Each row is where one point has got to under a steady rotation. How many steps took it there?
The counts run from 0 to 358.
[ 19 -30  10  14  17  -6   4  14 -14 -32   1  40 -11 -28 -34  17 -16  21
   1  10  26  -1  27  21 -12  20  41 -15  25 -17  24  39  18 -10 -12 -27
  21  16  18  -6   4 -23   7 -19  16 -36  -1  25  39 -16 -18  15   8 -10
 -22  22  51  10 -36 -25  13 -18 -12   7 -25  32  23 -15  39  11  14 -50
  -8  -9  35  21  -1  23  -3   9   4  17  -8   0]  217
[ -2 -24   5  30  25 -20  -3   5 -14 -27 -23  41 -22 -23 -24  16 -18  23
  11  27  25 -11  29  23  17  20  50   0  17 -27  35  25  10  13 -16 -37
  36  25  14   4  15 -16   4 -15  16 -44  -4  22  29 -10 -24  10  14 -28
  -9  24  33   9 -24 -12   7 -12 -37  -2 -35  20  22   0  15  10  -2 -45
 -19  -8  21  28  10  27  17   6   3  16   3   8]  326
[  7 -25   1  17  32 -24   9  11 -25 -23 -24  46 -19  -2 -51   3 -25  21
  17  14  28 -25  59  13   4  16  40  -3  16 -22  22  36  11   5 -10 -19
  16  25  -3   9   1 -13   2 -35   4 -38 -16  34  27 -19  -3   9   0 -28
 -22  30  23   2 -23 -16  23 -11 -36  17 -39  26  24  14  10   8   5 -33
  -7 -13  19  19  18   8   5  -1 -13  20  -3  -1]  280
[  6 -30   4  14  11 -33  -7  18 -17 -24 -25  49 -23 -17 -28   8 -24  20
  10  14  38 -23  49  22  14  32  48  -6  16 -23  18  29  13  -3 -16 -19
  16  12  -8   0  -5  -9   3 -40  18 -29 -17  27  32 -17   3   5   6 -27
 -17  20  29   5 -28 -13  19 -10 -28  19 -44  22  31  12  21  16  -1 -46
   2  -8  30  23   8  20   4   5   1  18  10 -14]  290
[ 18 -27  25  20  18 -14 -13  16 -15 -29 -22  39 -14 -22 -24  18 -11  17
  12  22  20  -9  34  23  -6  29  63  -6  21 -21  49  28  22  -7   1 -23
  31  15   7  -5  -1 -21  14 -22  11 -40  -8  18  28 -17 -10  -4   5 -14
  -5  11  42   5 -38 -16  21 -16 -26   2 -33  22  25   1  26  17  12 -57
 -12  -4  32  14   5  23  10   8  -9  10   0  -4]  19
[ 13 -32   6   6  19 -23   0  13 -23 -15  -5  40 -20  -6 -49  10 -19  20
   1   3  25 -13  50  10  -5  29  43 -12  17 -28  18  44  20  -5  -3 -21
  14  13  -2  -2   4 -16  10 -35  11 -24 -13  35  32 -21   5   1   0 -13
 -35  22  38   6 -25 -29  21 -24 -18  20 -36  36  21  -5  28  18   7 -50
  -2 -15  32  25  13  17 -20  11 -11  22   0   0]  259
[  7 -28  11  18  15 -19 -15  16 -13 -34 -22  40 -25 -18 -30  18 -21  16
  17  18  36 -19  46  21  11  25  50  -1  15 -25  26  21  13  -2 -12 -25
  19  11   4   0  -2 -13   6 -35  21 -44 -19  14  36 -12  -8   7  16 -31
  -9  22  35  13 -26 -19  17 -11 -39   3 -45  25  14   2  22  18  -2 -47
   1  -3  25  29   4  19  15  12  12  20  -5  -8]  309
[ 10 -31  -5  20  21 -31   7   5 -27 -20 -16  46 -21 -20 -37   4 -29  24
   9  24  28 -18  43  17  15  12  35  -2  14 -30  11  32   4   5 -23 -27
  24  25   0   0  10 -20  -2 -24  21 -39 -14  37  35 -16   0   7   4 -24
 -22  24  32   3 -20 -21  12 -27 -34   4 -37  27  28  11  12   5  -9 -41
  -7 -15  17  35  12  17   3  14  -3  22   3   4]  124
[ 15 -28   8   5  23 -10   8  22 -19 -20   6  44 -15 -16 -49  16 -18  22
  15   2  28  -5  45  12 -19  20  38 -14  28 -16  17  42  19 -12  -2 -20
  10  17   7   1  -6 -20  11 -33  13 -32 -13  26  31 -18  -1  12   0 -12
 -31  31  42   2 -32 -24  23 -12 -13  22 -30  36  23  -6  42  13  19 -46
 -10 -16  32  10  13  18 -12   9  -9  15  -9 -11]  240
[  8 -30  12  26  30 -22   0   2 -30 -25 -30  43 -21 -12 -34  12 -15  24
  15  24  20 -24  45  13   5  14  44   6  13 -27  41  30  14   3 -11 -22
  27  24  -3   6   6 -16   9 -23  18 -52 -11  21  25 -15  -6   6  13 -29
  -5  17  28  11 -25 -16  14 -15 -44   0 -43  24  19  10  10  10  -4 -42
 -18 -10  17  20  10  12  13   4  -8  22  -9   7]  150
[ 12 -23  -3  16  28 -22  11  16 -22 -38 -17  43 -22  -7 -42  -7 -25  23
  15   6  35 -19  55  20   1  13  29  -6  11 -20   9  35   9   0 -18 -17
  14  18   7   5  -1 -20   3 -38  16 -39 -13  43  33 -17  -4  13   1 -24
 -25  24  30  10 -24 -18  19 -10 -19  25 -35  26  29  12  16   7   3 -35
  -2  -9  33  25  11   8   7   5 -13  23  -1  -3]  268
[ 15 -35  16  15  22  -1   1  15 -15 -29  -9  35 -15 -20 -30  21  -6  22
  10  13  24  -7  33  16 -17  21  54 -10  22  -8  40  42  26  -3  -7 -25
  27  20  15   1   1 -23  18  -9   6 -35  -2  20  20 -12 -14   5  10 -11
 -17  13  48   7 -28 -24  15 -14 -14  14 -27  30  24 -11  33  19  16 -59
 -24  -7  30  12   9  30   5   6  -7  12 -12   0]  206
[ 11 -41  24  20  20 -17 -16  16 -18 -19 -27  40 -18 -24 -18  21 -11  23
  19  23  26 -14  35  19   1  26  54  -5  19 -19  47  31  22  -1 -11 -23
  25  18   0   6  -3 -13  19 -22  11 -38 -11  14  19 -12  -3  -2  10 -23
  -3   8  39   5 -25 -17  18  -9 -33   4 -41  26  25   3  20  17   8 -56
 -19 -10  24  12   7  27  15   4  -2  11  -6  -4]  168
[ 10 -28  10  26  24 -17  -3   5 -23 -26 -19  43 -18 -25 -31  15 -21  21
  17  31  27 -20  28  22   8  13  48   0  25 -27  34  25   5   4 -17 -23
  30  22   6   2   8 -21   2 -16  26 -45  -7  18  38 -18 -14  17  13 -26
  -2  24  33   3 -28  -7   9 -14 -42  -3 -37  19  21   6  16   3  -5 -39
  -9 -12  21  24   5  15  16   7   0  16   0   9]  162
[  3 -30  12  12  19  -8 -14  12 -13 -17 -23  31 -22 -22 -29  28 -12  18
  18  24  26 -22  41  24  -2  30  44   1  25 -12  37  25  17  -3  -9 -33
  28  23  16   9   1 -17  12 -22  17 -42 -16  10  29 -13 -12  16  18 -24
 -12  34  43  12 -19 -17  17  -4 -38  -1 -32  35  15 -10  19  15   9 -50
 -19 -13  19  18  17  21  12   5  12  14 -16   0]  335
[  2 -37  14  15  16 -21 -18   6 -15 -13 -31  34 -17 -21 -26  23 -12  19
  15  17  28 -23  45  24  10  45  55  -3  22 -17  38  25  19   0 -12 -28
  29  18   1   9   2 -11  10 -25  10 -34 -19  16  23 -11  -7   3  13 -27
 -14  24  35   9 -16 -15  21  -6 -39   5 -37  31  18   0  12  19   6 -61
 -12  -9  16  23  19  25   6   8   7   9  -2  -4]  316
[  9 -41  19  14  15 -27 -15  12 -24 -13 -31  34 -15 -22 -26  22 -13  20
  13  25  25 -15  46  16   7  31  46   2  14 -24  36  32  18  -1 -13 -26
  26  15  -4   0   6 -10  17 -18  14 -39 -18  21  27 -12   1   1  17 -19
  -8  15  42  11 -22 -18  13 -13 -42  -1 -40  37  20   9  11  11   4 -58
 -10 -15  16  23  17  18   7  11   4  14  -8   4]  152
[  7 -29   4   9  22  -3   4  22  -8 -22   0  32 -17 -18 -41  20 -14  19
  10   8  35 -13  42  25 -10  31  37 -14  31   1  15  36  26  -6 -14 -28
  17  21  20  10   4 -22   5 -25   7 -24 -11  30  30 -14 -17  19   6 -13
 -35  39  47   8 -24 -19  13  -5 -17  18 -16  34  25 -11  29  15  22 -51
 -12 -10  28  24  22  27  -1  -1   7   6  -8  -7]  64
[ 14 -25  -2  13  25 -21   7   3 -29 -15  -6  42 -12  -5 -50   8 -21  21
   4   7  22 -11  44  11  -1  15  40 -10  27 -26  16  41  11  -1  -5 -26
  16  19   2  -2  10 -16   3 -32  13 -30 -13  35  38 -20  -7   6  -1 -14
 -37  36  35  -1 -26 -26  17 -25 -27  10 -35  36  24   2  22   9   5 -44
  -1 -13  25  25  14  11 -21  11 -20  20   3   4]  258
[  3 -32   2  15  22 -31  -1   7 -28   1 -22  43 -17 -17 -40  12 -23  24
  19  20  29 -27  50  12   9  19  35  -1  25 -27  24  35   8   1 -11 -20
  19  26  -6  11   5 -15   7 -29  14 -37 -20  26  36 -17   5   9  10 -30
 -18  35  31  -3 -22 -13  14  -9 -45   4 -41  31  20  11  10   8  -5 -39
 -10 -20   9  17  25   6  -2   3   1  21  -4  -3]  132
[ 13 -29  14  17  31  -4   7   7 -15 -28 -12  24 -12 -16 -43  24 -14  19
   2  18  20 -11  37  23  -5  22  50  -8  31  -7  41  35  21   3  -8 -30
  32  24  27   2  14 -23  -1 -10   5 -37  -3  28  29 -16 -27  15   2 -15
 -28  29  47   4 -25 -14  11 -11 -24   5 -17  32  24 -12  18  10  23 -49
 -20  -9  27  27  18  29   6   2 -10   7  -1  15]  44
[ 10 -21  13  20  36  -1   6  12 -18 -27 -15  36 -12  -7 -39  22 -13  15
  13  17  18 -18  34  26 -11  20  51  -6  33  -9  41  29  15  -6   1 -30
  28  26  22   3   7 -25   0 -18   6 -44  -6  14  33 -18 -29  17   4 -27
 -23  38  41   4 -31 -14  14  -9 -24  -2 -23  30  24 -10  19   5  19 -43
 -21  -9  23  19  15  21  10   2  -6  12  -3   2]  40
[  6 -32  11  20  21 -13  -7  16  -9 -37 -27  37 -24 -20 -23  14 -14  17
  20  21  36 -19  46  24   7  22  46  -1   8 -13  30  25  16   4 -22 -27
  24  21  13   7  -2 -11   9 -25  14 -50 -16  21  26  -8 -11  15  17 -30
  -8  18  34  18 -21 -13  12  -5 -34  10 -39  20  20   2  13  12   6 -47
 -14  -7  20  22  11  23  26   3   8  24 -13  -2]  321
[  1 -29  12  27  35  -6  -3  16 -20 -28 -25  43 -22 -20 -27  17 -17  26
  18  26  28 -20  38  17   7  21  48   1  17 -17  47  26  21   8  -9 -31
  27  30  11  14  -2  -9   7 -20   9 -48 -10  12  22  -7 -16  16   9 -36
  -5  27  31  10 -21 -14  18  -3 -34   3 -36  17  22  -3  21  12   7 -45
 -30 -16  20   8  11  25  25   2  -4  18 -10  -9]  333
[ 14 -31  24  15  13 -16 -12  20  -6 -31 -26  32 -16 -32 -23  22 -11  16
  22  20  32 -20  42  33  -8  23  47  -4  16 -18  33  27  14 -10 -18  -9
  29  16  10  -2  -5 -23   7 -26  20 -39 -17  25  35 -16  -9  13  17 -16
  -8  22  45   4 -38  -4  13   0 -32   7 -30  30  27   5  21   8  15 -47
  -1  -4  29  22  17  18  11  -1   8   8  -1  -4]  11
[  3 -41   0  10  18 -28  -4  12 -24  -6 -16  41 -22 -10 -36  11 -21  25
  10   9  27 -15  54   7  10  30  40  -7  16 -20  16  43  19  -3 -19 -25
  11  17  -8   8   1  -6  14 -36  12 -23 -18  32  22 -13  11   0   2 -19
 -28  27  37   9 -12 -29  23 -16 -27  17 -38  34  21   3  21  23   2 -52
  -9 -14  19  22  10  23 -10   9  -2  17  -3  -8]  114
[ 15 -39  22  19  13 -13 -14  12 -11 -27 -18  32 -18 -35 -17  21 -12  24
  16  19  29 -11  24  27   0  28  54  -4  15 -22  38  29  18  -4 -17 -27
  26  15  14  -8   3 -21  14 -15  20 -41  -9  18  30 -11 -14   8  17 -18
  -7   5  49   9 -30 -14  14  -9 -25   2 -34  26  27  -4  27  13   4 -55
 -13  -3  24  22   5  26  10   8   8  11  -1   1]  179
[  8 -41  15  14  12 -26 -13  12 -19 -18 -32  35 -15 -31 -19  21  -9  22
  22  23  35 -21  44  31   4  28  49  -2  17 -14  29  31  19  -5 -22 -15
  22  20   3   7  -1 -14  20 -22  18 -32 -21  26  26  -7   0   9  18 -20
  -8  16  40   6 -24  -9  14   0 -39  13 -36  29  29   9  12  13   7 -53
 -10 -11  15  19  21  24  13   5   7   9  -5  -5]  156
[  4 -35   4  15  29  -7   8  12 -29 -25  -5  43 -18  -6 -49   2 -22  24
   8   6  29 -12  53   3  -1  16  31 -11   8 -22  20  42  22  -1 -10 -30
  11  27   0   8   3 -15  10 -38   7 -37  -9  37  22 -16   0  10   0 -22
 -25  21  32  16 -16 -34  17 -21 -18  26 -39  29  16  -1  26  19   5 -45
 -14 -12  29  22   8  20   3   4 -16  30 -14  -3]  96
[ 13 -22  22  25  30 -14   0  12 -26 -29 -27  43 -17 -19 -34  11 -11  14
  20  24  22 -15  39  21  -6  12  53   2  18 -34  51  32  14   4  -5 -17
  29  24   7  -1  -2 -20   7 -23  16 -55  -8  19  30 -25  -6   1   9 -27
   0  14  27   7 -36 -12  16 -12 -38   2 -45  22  21  14  19   5   4 -40
  -9  -7  25  16   7  10  18   7 -14  20  -2   0]  1
[ 11 -23  -8  21  23 -14   8  13 -22 -24   6  40 -18 -17 -47  14 -23  21
  -6   8  26 -10  31  18   2  21  38 -18  29 -15  19  36  21   1 -11 -35
  19  21  19  -2  14 -20  -3 -20   9 -26  -3  29  35 -16 -18  13  -4 -19
 -36  40  44   4 -27 -21  12 -21 -15   8 -19  30  25 -16  31  15  10 -44
  -8 -13  31  26   6  28 -12   6  -4  14   2   4]  71
[  9 -29   6  39  32  -7   0  15 -15 -25 -18  48 -24 -31 -28  13 -19  26
  19  26  28 -13  23  24   7  18  48  -7  26 -19  37  25  15   8 -18 -33
  26  33  15   9   1 -20   5 -10  11 -45  -2  16  26 -10 -24  22   9 -29
 -12  33  36   4 -27  -6   9  -7 -31   5 -24  16  31  -8  24  13   4 -36
 -29 -13  16  16   8  29  18   3  -1  10  -4  -3]  345
[  4 -31  11  20  27 -25   3   4 -27 -25 -35  36 -20  -4 -35   9 -21  16
  13  19  26 -23  56  17  11  21  48   0  14 -22  31  29  17  14 -11 -24
  29  23   1   3  10 -12   2 -32   6 -42 -14  29  24 -14  -8   2   9 -29
 -14  17  26  13 -13 -19  16 -15 -37  10 -39  24  22  16   4   5   4 -44
  -9  -5  15  27  17  19  12   2 -16  20   3  11]  299
[ 17 -29   1  17  32 -19  21  10 -25 -22 -12  36 -12 -12 -46   2 -21  21
   4   9  23 -12  44  17  -3  13  34  -9  24 -17  16  50  19   2 -14 -26
  19  27  10  -1  15 -24   4 -22   5 -29  -3  39  26 -23 -11  11  -4 -15
 -35  27  35   4 -22 -26  13 -19 -21  21 -26  37  32   1  17   3  18 -41
 -15 -11  29  26  22  19 -15   1 -22  16   0   9]  246
